Rotation paths and how fast each direction turns (degrees each step):
Each turn is a multiple of 5 degrees from 10 to 175, or 0.
Each row of a path follows its step; steps can be skipped.

step 3: [ 12 -48 -13 -46 -20  -8   5  -9  -6 -24   2  22 -27  20 -58 -15  61   3
   4 -30  18 -15  15  23 -38 -74 -28 -12  36 -12 -31   2 -34 -13 -41  13
  -6  52 -39 -77 -66  -6   5 -15  10  11 -27 -31  28  13  20  20  10 -14
 -35  64 -25  35  26  17  26 -36  28  17 -41 -35  49  27 -46 -21  -1]
step 5: [ -4 -49 -10  -4  -8 -15  21 -24  -6 -58 -43 -16   4  18 -18 -21  -6   4
  20  67  10  29  13  -7  50 -18 -30  55  -3 -31  -7  70  11   9 -26  13
 -30  11 -12 -13 -32 -30  15 -67  13  16 -53  37   1 -23 -40 -39  -3   2
  61 -18 -16  21 -30 -42 -65 -43  45   0  41  19 -57   0 -31   2 -42]
step 6: [-19  11  29  26  18 -14 -19   5  -3 -29   8  15 -64 -19  17 -31  44   2
  14 -24 -20  24  -2   2 -69   7  21  -3  16   7 -63 -61  34  33 -72 -30
 -22  11  52 -57  -8 -48  44  25  34  60  20 -31  25   0  23   2 -50   5
 -12 -41  23  20 -18  38   0 -14 -38 -47  11 -15  34  18  46   9 -11]
step 7: [  14   20  -31  -36  -18   49   -9   -8   27   27   49  -21  -17  -27
   -4  -19    1  -23   17   -2    5   13   13  -11   23   25   44  -20
  -73  -18   46    9  -18    7  -32   25 -100   -6   33   30   35   60
  -40   -4    2  -36  -51  -15  -26  -19  -11   10   26   25   39   14
   20   -1   22    6   17  -54  -30    8   59    6  -54    0   31   43
   40]
step 8: [ 40 -25 -23 -38  -5 -35  30  16   7  -7  -1  21 -30 -23 -41  30 -11 -79
  28 -60 -26   0  -9   4 -26 -19 -37  -3  70 -72 -30  42  29  18  -6  -2
  51  16   5   6  14  18  78   6 -12 -21 -12   9   8  13  -1 -33 -14 -73
 -11 -27 -38  27  21 -52   2 -25 -10 -19 -24  24 -52  14  -3  26 -29]
step 9: [-23 -25 -21 -22 -23  55  29 -12 -33 -37   7  35  -6   0   9  18 -60  45
  12   1  22  11 -51  40  -3   8 -19 -23 -62  67 -19 -58  48 -27 -58  27
  35  12 -28   6 -12  16  27  15   7  28  -2 -29  16  11  22  54  11 -35
 -11  -7  17 -66  15  69  41   8 -40  12  15  25 -15   3  50   6  16]
step 15: [-11  24   0 -65 -14  12  35 -31  11  -2  48  19  17 -13  58  13 -32 -48
  19  -4  43   5   4  18 -32   8  34 -48  24 -17 -19  21 -61  10  46  -8
 -24  13   1  34  28  47  22  54 -45   4 -12  16 -29  13 -11  29   4  26
 -52  25 -19  37 -26  -6  45 -44 -35  53  22 -21 -16  72   9  12 -49]
step 19: [ -3  -5 -69 -14  51 -42  21  76  36  53   9  39 -39  23 -14  -2  16 -38
 -64 -26 -60 -23  -6   5 -19 -58  27  -4  21  -3   5   1  29  11 -18 -33
 -57  15  33  -6  26 -11 -30 -28 -36 -39 -19 -29   0  -5   2 -51 -48 -12
  14 -31 -16 -14  34  15  -5  55  -5   0  -6  36  23 -10   1 -44  42]
step 20: [  5  35 -48 -47   0 -23  16  -7  29 -70  24 -51  42   8  13  56 -16  47
  27  54 -28  -3  -3  10   0  -8 -34 -46  24  56 -11 -33  19 -36 -25   2
 -16 -25 -14  40   5  44  10 -11  -9  31 -11  30  -3 -31 -16 -12   1 -25
  12  45  58  23  24 -42 -54   3 -38  26  23  32 -23  34   0  47 -65]
Speeds:
[ -9  -8  -7  15  -4   3 -12  -7  11   4   0   7  -4  -5  -7   5  12  -8
  -2   0 -10  -9  -8  -6   9   3   5  -2  -4  13  -4   4  -5   1  -4   3
  -5   7   1   5   7   4  10   7  -8  21  -4   0  -9  -5   2  12  15   8
  -1  -5 -12  -8  -5  -4   3   5  -1   5  -5  -2   6   9  -5   6   0]
125
[  3  -1   1   5 -23  -8   3  -6   1   2   8 -10  10  -9   5   5 -12  -6
   8   4   2 -13  -2  -5  -4   4  -1  12  11  -7 -12   8 -10  -4  -1   4
  -5   2   7   4   7   1 -10  -8  -1   8  -3  -2   5   4  -4   5   3  -3
  11   6  -3  -4   7   7  -1   7 -10  -7  10  -9   6  -5   7 -16   1]
135
[ -6 -11  14 -10   7  -1 -11   0   5 -12  -5  11   4   6  14  10  -6  13
  -1 -10   4  -5  -9  -1   8  -6  12  15  -8   0   2  17  -2   7   3   2
  -2  -2   4   5  -1   5  -7   0   2   6   1 -10  15  -2   8  -5   3  -4
  -1   4  -2   9  -9   2   2   3   2 -15  -2   2   6   1  -2   7  -8]
60
[ 10   0  17  11  -7  16   0  -4   5   1   3   0  -4  -6   5 -11   2 -14
   3 -11  10  16  -1  -7   2   3   3  -4   2  -4 -11  -5  -3  -3   3  -8
   2  -3  13  12  -1   4   5  -4  -2  -2 -17  -4   6   0  -2   5  -5  -1
   4  -2   6   7 -21  -1   3   0  -6   3  -1  11  -7  -5   4   8  -2]
45
[ -9  -8  -7  -8  -2 -14   5  -4   2  -3  -5   7 -10   3  -3   6 -13   1
   0  -7   7  -2  11  10  -1   8   3 -13  16  -1  -7   3   9   5  13 -14
  -7  -3 -10  13   5   4   0 -12  -2   4  -7   4 -10  -2  -3  -4   9   1
   9   2   7  -8  -4  -4  12   4   8  -8  -8  10  -3  -4   4   3   4]
95
[ 10   3   2   5   8   1   0   8   4 -17 -16  -3  13 -12   2   8   7   1
  -1  -6   0  10  -7  -7 -16  -7   0  -7   5  -7   9   3   0   0  -6   6
  14  -2  -8  12   8  -5   5  -9  -6  10  -3   2  -5   1   2  -2  13  -1
  10   0   1   1   5 -13 -10  -2  11  -2  12   3  -4   2   1  -4   2]
120
[  3   3   3  -6  16   5  -3 -12   0  -2   0   4  -9   1  -3  -1  -3  -5
   7  12   4  -2   0  -2 -11  -8 -10  16   0  -6  -7   6  -5  -4  -4   6
   4 -14   7  -3  -1  -3   8  -8   0   3 -11   9  -3  -7  -9  -5   6  -2
 -11  -1   8  -8  15  -3   1  18   1   2  -8   3  11  -2   4  15  -5]
125
[ -4  -2  -4  -3  -4  -3   8  14  10   5   3  -2  12  -5 -11   1  -4   0
 -23  -4  -2   2  -1   2   0  -2 -12   5  -9  15  -9  -7   3  -5  -1  -6
   8  -9   2  12  -5   6 -10   7   1  -2 -15  -4   9   1  10   4   7  -7
  -5   3   0   0  12  -8  -8   3   0  -3 -17   5   2  -4   3  -7  -3]
40
